name the system of each run
path 1, z_345 (9 x 88)
-26 17 77 -192 93 73 -228 -320 -268 253 165 111 -20 -475 305 -78 -128 16 383 -231 -167 -565 107 202 -210 375 34 287 241 50 -471 62 218 264 -30 -83 -118 403 72 -173 -109 -146 -274 -251 -556 156 167 150 -208 363 -98 199 42 317 -253 169 -245 -268 430 -27 434 -296 476 117 -194 10 -5 -171 -181 258 310 78 8 216 -335 -7 -120 238 -216 -312 134 -64 -302 131 131 120 -89 11
-88 17 29 -244 179 106 -218 -287 -264 294 114 49 2 -485 293 30 -75 34 365 -58 -222 -569 92 199 -288 359 36 233 200 112 -515 72 144 257 15 -109 -105 350 77 -161 -167 -185 -280 -301 -526 97 188 139 -181 342 -165 194 56 367 -149 168 -293 -329 286 -86 473 -279 393 28 -144 -13 -54 -156 -150 140 343 52 -36 213 -381 3 -63 337 -223 -270 97 -52 -293 103 227 159 -118 -63
-63 43 31 -265 120 102 -190 -208 -210 305 89 3 -32 -473 254 94 2 53 267 -13 -200 -535 102 198 -399 250 -3 177 175 226 -580 65 160 243 49 -150 -98 333 92 -214 -204 -201 -322 -313 -497 84 241 89 -201 310 -214 202 46 337 -50 156 -355 -363 148 -66 414 -242 331 -25 -115 47 -80 -208 -136 56 333 1 -133 154 -402 -16 -13 385 -224 -175 93 -42 -221 122 202 194 -204 -107
-135 -15 -1 -238 160 149 -177 -128 -221 411 91 -31 -57 -518 210 129 87 46 306 140 -192 -477 101 239 -461 166 68 109 137 345 -605 34 121 214 55 -212 -20 260 93 -216 -148 -253 -265 -300 -449 5 213 49 -120 267 -224 224 7 291 66 227 -418 -400 -23 -110 384 -285 250 -71 -95 55 -121 -205 -142 0 290 -45 -189 96 -458 -23 51 480 -229 -105 55 25 -122 103 216 184 -194 -138
-133 32 -46 -236 133 73 -121 21 -121 384 41 -121 -122 -528 183 179 239 112 229 314 -163 -376 63 242 -485 110 9 95 87 394 -510 18 87 248 67 -240 29 173 116 -198 -129 -217 -174 -296 -369 -35 219 -3 -108 264 -255 195 0 265 146 203 -451 -396 -182 -82 285 -183 133 -130 -51 95 -156 -203 -59 -116 286 -22 -226 57 -460 20 57 482 -223 -26 19 111 -44 34 161 201 -208 -177
-142 64 -82 -202 100 95 -20 117 -104 365 8 -149 -172 -468 92 211 306 86 159 448 -164 -301 12 221 -491 60 3 13 5 475 -520 -31 58 243 74 -286 82 72 77 -192 -121 -199 -191 -307 -284 -97 178 -34 -116 216 -216 155 -4 215 276 235 -490 -410 -289 -125 165 -66 39 -191 -31 172 -228 -139 -36 -242 220 -133 -268 21 -490 48 127 496 -201 75 -32 157 31 7 151 254 -206 -212
-145 96 -104 -160 117 53 23 228 -41 355 -55 -164 -162 -450 37 196 424 116 39 578 -155 -172 81 190 -477 -45 -30 -46 -32 496 -478 -28 44 190 13 -295 142 12 43 -158 -125 -245 -110 -267 -241 -92 133 -104 -76 187 -279 210 -81 177 298 148 -527 -365 -450 -148 79 -8 -61 -221 15 154 -225 -142 -46 -312 165 -190 -279 -40 -503 85 94 481 -196 123 -78 167 114 -48 85 198 -214 -210
-130 73 -116 -115 99 85 82 300 23 314 -105 -179 -177 -366 2 143 474 91 -71 638 -145 -73 -5 183 -439 -89 -34 -92 -38 480 -403 -59 40 170 -8 -250 134 -108 83 -71 -103 -290 -82 -205 -152 -123 99 -114 -65 103 -238 186 -82 69 426 139 -487 -329 -565 -171 -61 26 -169 -260 67 156 -238 -121 -22 -382 65 -225 -317 -66 -449 90 155 505 -83 143 -82 236 163 -35 29 194 -231 -193
-107 178 -177 5 106 117 117 430 92 288 -91 -112 -120 -274 -88 148 525 31 -136 726 -84 13 13 171 -361 -195 -19 -137 -126 475 -302 -90 -19 101 26 -202 167 -171 30 -12 -123 -240 -65 -170 -58 -182 65 -112 -15 28 -243 114 -114 -44 457 73 -410 -288 -673 -158 -129 117 -266 -242 123 144 -240 -94 23 -406 12 -274 -308 -121 -455 103 171 496 6 100 -128 246 204 -44 2 206 -249 -184
path 2, z_249 (9 x 88)
-65 -142 -476 -94 4 357 -64 -207 162 153 410 417 -125 -205 282 -403 238 87 382 20 -82 -85 133 90 -241 401 -402 262 61 -244 -77 -53 522 225 -314 39 -478 207 15 -66 -13 -502 -218 -182 -594 420 -5 432 -162 215 197 220 95 -47 -550 -115 -232 -181 185 117 14 -159 212 255 10 200 528 220 -68 203 94 -186 308 -1 -443 301 -133 -8 -183 -205 -115 -62 -337 204 39 74 -204 98
-77 -75 -425 -92 11 344 -35 -232 101 256 436 415 -99 -262 314 -382 252 89 364 -25 -129 -180 140 187 -263 364 -355 214 130 -134 -158 -67 466 270 -252 -12 -422 254 20 -75 -81 -519 -264 -285 -609 343 23 434 -138 264 150 232 27 -17 -495 -20 -304 -286 136 51 104 -221 237 129 -12 197 393 115 -40 224 138 -130 230 16 -516 303 -115 87 -185 -239 -49 -71 -358 178 87 137 -215 0
-110 -77 -318 -143 91 295 -73 -192 80 328 378 332 -135 -419 333 -342 278 121 328 71 -149 -311 134 277 -321 367 -287 261 136 -60 -301 -54 442 246 -189 -64 -413 259 74 -78 -112 -481 -256 -356 -595 314 67 322 -142 240 100 253 -9 28 -373 56 -331 -384 127 33 230 -203 251 88 5 197 279 -48 -48 222 146 -108 191 101 -509 258 -99 234 -192 -281 -64 -43 -400 171 137 188 -240 -61
-130 2 -243 -201 93 316 -43 -175 -14 372 332 257 -105 -426 272 -230 251 145 287 94 -198 -433 124 340 -337 328 -183 232 233 46 -427 -36 348 286 -81 -112 -343 262 61 -85 -118 -470 -244 -413 -595 242 74 269 -157 252 66 275 -52 125 -280 73 -404 -434 83 -9 262 -259 250 59 -63 140 88 -129 -46 184 184 -93 93 122 -532 203 -43 291 -215 -332 -25 51 -340 183 165 221 -290 -131
-135 40 -149 -209 54 214 -67 -79 -77 419 303 150 -91 -508 210 -107 165 57 298 111 -188 -508 93 363 -328 265 -61 195 194 152 -540 -25 169 243 -26 -177 -250 248 72 -82 -153 -406 -236 -388 -533 108 67 133 -115 264 -33 210 -6 188 -115 141 -406 -463 41 -106 313 -227 255 -58 -97 147 -75 -226 -42 161 194 -41 -35 112 -542 166 -15 393 -221 -287 -10 95 -282 152 189 210 -247 -167
-166 140 63 -149 126 109 -32 5 -102 389 160 3 -107 -534 198 42 148 37 162 178 -191 -529 126 387 -297 160 48 111 199 273 -585 63 44 289 23 -196 -71 261 39 -87 -159 -274 -171 -374 -474 -10 137 36 -131 232 -179 208 -47 211 99 186 -518 -451 14 -110 323 -197 197 -74 -89 109 -197 -240 -9 47 259 -11 -210 170 -510 -5 25 412 -140 -216 0 171 -216 65 198 186 -227 -182
-249 260 197 -102 162 -15 -67 94 -194 439 -7 -141 -107 -483 107 169 111 -29 104 197 -261 -518 35 346 -308 97 129 89 181 448 -656 6 -69 170 64 -203 125 235 26 -49 -263 -124 -157 -312 -331 -122 94 -45 -86 377 -300 151 -43 233 286 204 -483 -370 -47 -190 326 -104 156 -105 -57 102 -411 -324 -8 98 228 -15 -328 196 -411 -128 156 468 -117 -203 4 184 -117 -48 198 200 -131 -221
-236 310 376 -19 172 -142 7 155 -229 332 -203 -156 -42 -440 58 249 29 -42 65 193 -298 -495 -61 358 -208 35 236 34 148 515 -678 -26 -245 158 46 -185 325 200 -79 43 -276 43 -48 -279 -165 -240 64 -156 -84 332 -326 69 -72 263 420 179 -391 -318 -80 -251 307 -80 27 -98 -102 65 -502 -347 -19 81 164 -17 -446 212 -332 -154 165 489 -132 -284 33 186 -86 -124 144 196 -63 -216
-206 319 485 48 197 -254 -36 132 -228 334 -298 -248 -54 -408 30 280 -40 -88 -62 176 -254 -469 -127 279 -112 29 360 -29 145 469 -700 -38 -353 84 66 -160 439 141 -56 108 -289 189 -56 -210 -38 -325 64 -237 -45 285 -362 31 -153 296 521 175 -331 -321 -104 -221 253 -61 31 -68 -115 51 -534 -325 -45 113 94 97 -459 205 -242 -160 191 414 -81 -305 34 197 -59 -160 144 190 -38 -218
path 3, z_228 (9 x 88)
-217 558 612 244 17 -253 -50 30 -92 106 109 277 38 -13 -60 -115 -385 -409 9 -292 -150 -449 -110 246 468 59 281 77 326 -202 -378 137 -447 41 -146 141 75 288 -82 285 -128 151 -86 71 -203 -46 -102 124 -26 284 -187 -80 127 -70 -7 -167 -144 20 604 -162 167 -45 272 367 -30 39 -338 -87 66 595 -12 54 -156 317 18 -180 34 -141 245 -602 -45 153 -464 -30 147 -92 84 -27
-202 591 641 205 32 -262 -72 -43 -145 68 122 293 24 21 -81 -85 -446 -391 46 -399 -130 -431 -45 192 444 115 284 89 306 -241 -276 178 -440 33 -107 137 128 313 -81 252 -117 212 -75 101 -194 -72 -141 119 -57 316 -166 -58 114 11 -69 -122 -86 29 694 -154 172 -70 302 351 -55 12 -302 -108 54 542 39 78 -121 352 78 -201 -7 -159 259 -589 15 139 -472 -69 107 -110 103 34
-151 494 638 191 28 -267 -98 -113 -149 17 11 220 86 33 -73 -55 -532 -409 81 -470 -153 -408 -64 103 486 119 288 97 311 -265 -246 185 -419 51 -116 147 78 321 -83 185 -112 270 -61 178 -149 -32 -107 105 -36 258 -169 -77 96 33 -51 -132 -6 154 698 -133 194 -75 290 397 -123 -37 -276 -62 2 564 16 118 -133 343 131 -229 -47 -158 223 -574 52 60 -434 -70 124 -101 187 38
-157 440 641 195 21 -263 -139 -200 -166 -54 32 194 118 79 -70 -26 -571 -388 94 -510 -103 -401 -25 113 459 93 285 100 291 -272 -213 156 -408 -51 -80 178 133 307 -88 167 -85 323 -36 189 -137 -37 -35 123 -30 257 -196 -78 148 74 -109 -113 57 142 733 -72 203 -127 319 362 -96 -53 -244 -70 -13 569 59 138 -110 308 216 -310 -27 -241 245 -502 62 23 -407 -70 74 -151 212 62
-121 389 692 169 3 -296 -175 -213 -188 -98 11 142 108 171 -39 -13 -594 -389 89 -514 -90 -348 -51 46 470 12 289 58 238 -285 -136 194 -394 -28 -54 132 117 306 -80 174 -91 397 -25 228 -23 -74 -89 74 -17 204 -158 -133 152 53 -130 -174 127 192 760 -47 180 -130 299 370 -116 -81 -234 -33 6 504 71 216 -65 292 269 -280 -39 -260 228 -423 30 -26 -360 -75 108 -150 218 88
-78 356 623 112 8 -304 -184 -251 -186 -204 -31 87 212 188 -70 36 -621 -383 78 -603 12 -251 -10 -86 441 41 335 98 193 -263 -77 170 -408 -80 2 138 192 242 -61 110 -2 454 -16 275 60 -25 -58 34 -8 148 -155 -165 163 77 -137 -157 223 224 729 -12 171 -99 279 315 -84 -102 -227 -4 1 463 57 225 -88 241 325 -329 -31 -307 176 -310 61 -52 -325 -45 82 -214 267 129
-38 269 618 163 -10 -302 -209 -292 -186 -194 -90 38 180 297 -109 57 -630 -346 89 -546 32 -241 -26 -91 454 -1 312 28 181 -279 -2 189 -416 -80 50 152 199 172 -5 102 63 500 -15 337 98 -88 -34 -5 43 81 -143 -171 182 84 -130 -152 256 289 663 26 145 -89 227 308 -100 -190 -170 82 69 388 35 268 -122 171 387 -319 -66 -325 183 -281 99 -66 -287 -15 97 -241 271 163
-66 225 570 116 -33 -265 -232 -299 -159 -280 -102 25 238 358 -122 131 -609 -375 64 -506 75 -142 -30 -232 405 -88 291 -11 110 -296 81 175 -420 -135 66 164 234 80 28 120 81 564 50 338 204 -56 -5 -41 53 2 -148 -242 211 -7 -84 -166 285 349 616 -5 120 -74 197 250 -87 -164 -171 124 35 289 0 281 -152 84 424 -335 -47 -384 195 -194 144 -117 -225 -26 70 -209 224 95
-36 174 519 111 -4 -275 -233 -216 -108 -343 -177 -72 233 436 -147 159 -560 -366 13 -370 129 -55 -32 -239 391 -149 309 -34 65 -292 81 108 -430 -165 27 112 226 -55 40 110 150 515 48 424 297 -122 -25 -90 93 -30 -132 -266 201 43 -69 -220 311 346 454 26 59 -25 88 181 -61 -120 -216 168 51 183 23 284 -165 -24 390 -306 -13 -367 217 -118 72 -97 -174 17 11 -246 277 122

runs to name
path 4 (4 x 88)
-23 -39 -444 -63 47 410 112 26 104 335 420 284 -138 -382 233 -276 387 213 97 182 -211 -293 138 333 -283 214 -299 145 146 29 -191 -68 394 185 -63 -85 -395 129 39 -31 -152 -692 -202 -404 -517 257 65 324 -167 137 72 295 -28 -46 -221 109 -330 -427 -133 -18 108 -139 113 -51 94 109 153 -209 2 81 108 -265 207 88 -529 273 -36 305 -98 -139 -51 87 -240 125 122 210 -274 -60
-66 -4 -362 -119 42 377 68 -47 28 396 465 334 -70 -447 239 -303 198 184 188 -37 -199 -372 154 383 -270 292 -330 184 192 -15 -226 -34 341 178 -38 -38 -384 284 -27 -77 -149 -592 -216 -420 -557 262 27 353 -197 160 92 298 -57 6 -293 137 -340 -430 66 37 249 -179 223 -25 22 140 155 -274 43 215 198 -214 239 200 -468 257 -65 318 -109 -176 2 65 -274 139 153 215 -258 -67
-90 -27 -295 -131 31 370 86 -126 -48 339 493 343 -81 -426 326 -285 97 238 257 -196 -221 -407 155 370 -216 326 -288 221 229 -58 -237 81 348 205 9 -3 -429 385 -99 -66 -193 -516 -196 -408 -571 285 -1 308 -181 195 109 262 -29 34 -338 227 -291 -415 232 30 349 -220 284 -7 3 102 206 -329 23 288 238 -148 285 216 -403 165 -75 275 -111 -172 24 56 -342 126 137 175 -201 -9
-25 -73 -237 -100 -4 325 49 -192 -42 225 496 330 -61 -364 352 -309 -20 266 313 -354 -203 -433 172 329 -163 346 -335 288 275 -148 -207 68 352 175 49 28 -441 456 -61 -148 -162 -462 -172 -336 -585 264 28 371 -214 240 122 262 -18 81 -455 234 -183 -322 390 37 419 -233 396 11 -69 68 219 -323 19 366 278 -91 328 333 -332 104 -83 169 -93 -126 -12 -1 -292 97 163 105 -167 40
 : z_228
path 5 (4 x 88)
-165 436 622 74 91 -453 -217 58 -123 31 -262 -98 -35 -85 -154 120 -137 -490 43 227 -38 -183 -151 88 172 -13 551 -43 72 94 -483 -71 -457 140 -284 -90 353 22 66 220 -82 331 -71 125 15 -173 -19 -167 65 311 -202 -133 39 82 302 -225 -197 38 174 -181 -83 -26 53 326 -85 121 -451 243 -56 162 -143 237 -503 40 -93 -114 94 -52 -23 -558 -41 144 -260 -37 96 -35 33 -214
-168 446 617 43 73 -413 -228 -27 -169 44 -313 -57 -69 -110 -101 187 -168 -505 67 162 -34 -196 -147 35 170 42 454 3 61 144 -496 -48 -446 137 -245 -75 363 38 33 178 -85 376 -108 116 -46 -228 -14 -159 27 341 -296 -88 24 156 309 -229 -230 -5 246 -201 -5 -56 102 322 -107 50 -433 201 -85 212 -97 156 -508 73 -73 -120 97 -46 -40 -594 11 88 -256 -63 46 -16 69 -166
-131 453 658 76 114 -428 -236 -48 -237 91 -328 -74 21 -113 -79 206 -218 -475 104 46 -109 -328 -70 -7 194 69 498 42 104 141 -516 -24 -446 146 -158 -90 375 60 59 195 -81 380 -90 99 -111 -196 49 -115 4 294 -304 -88 55 255 284 -194 -168 -12 285 -213 75 -61 168 312 -174 -2 -384 124 -154 224 -25 212 -477 111 -96 -153 107 53 -29 -585 21 12 -259 -34 116 -15 25 -134
-145 420 645 49 114 -369 -275 -147 -251 48 -394 -62 70 -160 -76 232 -309 -486 136 -42 -111 -382 -85 -9 153 96 516 100 106 111 -515 -15 -427 114 -169 -80 417 124 87 92 -102 454 -144 115 -106 -192 37 -170 -46 337 -325 -72 91 317 262 -185 -97 -46 365 -185 118 -114 236 303 -186 -68 -383 115 -216 222 7 215 -431 99 -78 -194 74 66 -27 -548 77 -39 -283 -16 131 -44 83 -89
 : z_228
path 6 (4 x 88)
96 -28 -454 10 -18 493 330 201 130 234 450 259 10 -265 83 -275 181 367 -156 -90 -125 -140 217 289 -68 15 -384 52 149 -86 134 119 279 -67 254 76 -428 117 -84 -75 -88 -680 -45 -349 -226 158 -89 251 -180 -210 114 252 -60 -160 -168 300 -84 -299 -143 13 105 28 33 -326 155 -33 110 -550 126 -48 169 -359 444 230 -170 113 -84 303 226 214 22 99 24 74 40 117 -185 74
90 -31 -508 23 -16 532 317 179 179 214 471 296 -29 -153 60 -282 226 364 -146 -31 -113 -104 168 305 -15 -6 -406 44 156 -112 161 122 322 -121 221 97 -474 60 -67 -94 -70 -651 -5 -344 -180 156 -88 283 -145 -177 110 197 -41 -160 -172 298 -99 -277 -178 18 62 82 -32 -332 171 8 67 -525 164 -22 148 -381 481 179 -203 128 -56 275 232 225 -3 163 82 86 56 115 -227 44
56 -23 -542 -12 -25 544 352 216 157 238 489 282 -38 -110 43 -294 254 385 -171 21 -78 -58 136 300 -70 12 -437 46 112 -147 206 88 331 -97 226 64 -464 70 -94 -75 -73 -661 -75 -310 -171 171 -131 320 -139 -180 158 179 -52 -232 -160 230 -84 -282 -204 48 15 59 -32 -337 231 -4 136 -499 181 -6 133 -368 390 122 -153 169 -71 239 199 253 -36 133 51 97 48 92 -229 44
57 -51 -590 22 -41 515 320 208 264 177 520 300 -8 -89 39 -300 306 370 -139 50 -72 -9 166 254 -55 -45 -443 -14 124 -107 263 77 323 -47 192 135 -481 22 -70 -69 -40 -612 -29 -307 -166 170 -131 254 -102 -249 209 177 -64 -298 -156 213 -56 -212 -233 27 27 68 -92 -334 230 18 119 -456 205 -34 92 -413 433 75 -205 167 -72 235 217 218 -27 155 22 110 16 113 -208 63
 : z_345
path 7 (4 x 88)
-105 188 120 -57 80 24 208 369 -89 330 2 -247 -49 -292 -103 200 158 138 -161 348 -117 -321 -12 318 -195 -183 87 -92 84 481 -339 118 -224 -12 267 -166 119 14 -85 -64 -178 -186 17 -270 -18 -276 41 -186 -46 -9 -205 104 -76 10 499 344 -340 -322 -404 -175 122 68 -90 -416 98 42 -542 -496 71 -230 163 -150 -231 187 -185 -141 186 440 71 181 28 298 177 -63 54 143 -136 -198
-128 237 73 19 33 16 273 424 -21 244 -21 -194 -84 -251 -149 185 201 133 -243 378 -133 -206 -6 305 -141 -285 78 -141 65 387 -236 80 -213 -34 257 -162 112 -33 -95 -24 -134 -155 51 -219 93 -234 -5 -191 -87 -81 -180 51 -115 -37 515 327 -301 -262 -418 -146 78 136 -198 -421 132 -14 -467 -505 106 -222 140 -203 -200 148 -154 -140 152 389 101 168 21 316 199 -73 32 131 -113 -172
-95 258 3 75 56 63 293 511 74 236 -5 -162 -50 -175 -189 171 239 126 -303 417 -92 -99 -5 262 -52 -335 35 -150 27 356 -212 80 -173 -98 275 -115 76 -102 -96 3 -128 -200 73 -199 95 -289 -52 -174 12 -157 -146 69 -122 -100 524 278 -219 -210 -489 -217 -70 164 -238 -394 194 13 -444 -457 193 -254 35 -266 -130 121 -101 -118 141 333 213 266 -38 391 243 -107 17 122 -135 -173
-50 270 8 49 36 47 306 544 131 195 -1 -160 -72 -72 -250 126 232 145 -361 378 -78 -51 25 323 -4 -329 39 -212 -26 317 -62 60 -171 -76 201 -84 72 -203 -90 38 -83 -222 88 -154 144 -242 -112 -138 -9 -180 -165 6 -98 -217 501 245 -224 -169 -474 -173 -72 235 -328 -384 203 -22 -430 -466 197 -255 6 -198 -149 81 -60 -109 149 321 281 260 -8 375 264 -93 -3 104 -119 -124
 : z_345
path 8 (4 x 88)
72 -324 -814 -62 -60 536 106 98 369 26 345 200 -60 70 46 -296 574 264 14 427 109 330 142 -71 -301 -32 -473 -9 -154 -121 288 -159 536 25 -88 -35 -397 -291 91 -96 128 -558 -29 -143 -162 291 7 229 -57 -248 238 118 -25 -314 -190 -96 -71 -125 -489 120 -269 99 -241 -151 223 153 411 184 84 -363 -74 -248 238 -372 -296 377 -112 82 -59 285 -113 -19 62 235 -45 101 -259 5
47 -304 -783 -35 -85 460 62 96 424 -5 332 196 -34 111 30 -271 555 211 -5 425 98 403 136 -100 -257 -25 -455 -23 -162 -117 335 -126 496 10 -93 -74 -438 -293 145 -23 186 -530 -4 -120 -100 266 0 191 52 -240 259 120 19 -315 -251 -132 -70 -107 -516 114 -295 94 -275 -187 242 123 396 232 66 -322 -98 -232 246 -355 -254 349 -120 25 -58 241 -132 17 52 238 -37 56 -255 -10
75 -285 -767 -79 -78 426 91 122 398 -13 325 206 -28 174 0 -295 589 176 -33 466 151 439 95 -76 -226 -68 -408 -79 -192 -158 353 -164 454 76 -107 -45 -436 -319 156 -46 176 -457 -16 -110 -70 290 -14 195 27 -282 296 91 13 -350 -263 -159 -62 -52 -504 143 -331 101 -291 -120 245 125 436 280 85 -323 -128 -229 219 -383 -246 393 -125 -17 -32 235 -134 -3 81 205 -79 31 -265 10
62 -283 -719 -26 -85 437 40 113 484 -76 320 240 -4 209 -11 -313 513 116 -80 444 250 444 93 -112 -175 -68 -372 -39 -195 -224 388 -120 375 6 -153 -81 -435 -343 179 -34 229 -464 33 7 -34 242 -23 211 72 -315 296 46 22 -350 -270 -183 -33 -14 -419 145 -371 125 -301 -57 253 177 433 374 103 -305 -159 -165 237 -408 -197 388 -106 -95 -17 216 -146 15 45 240 -92 6 -271 -16
 : z_345
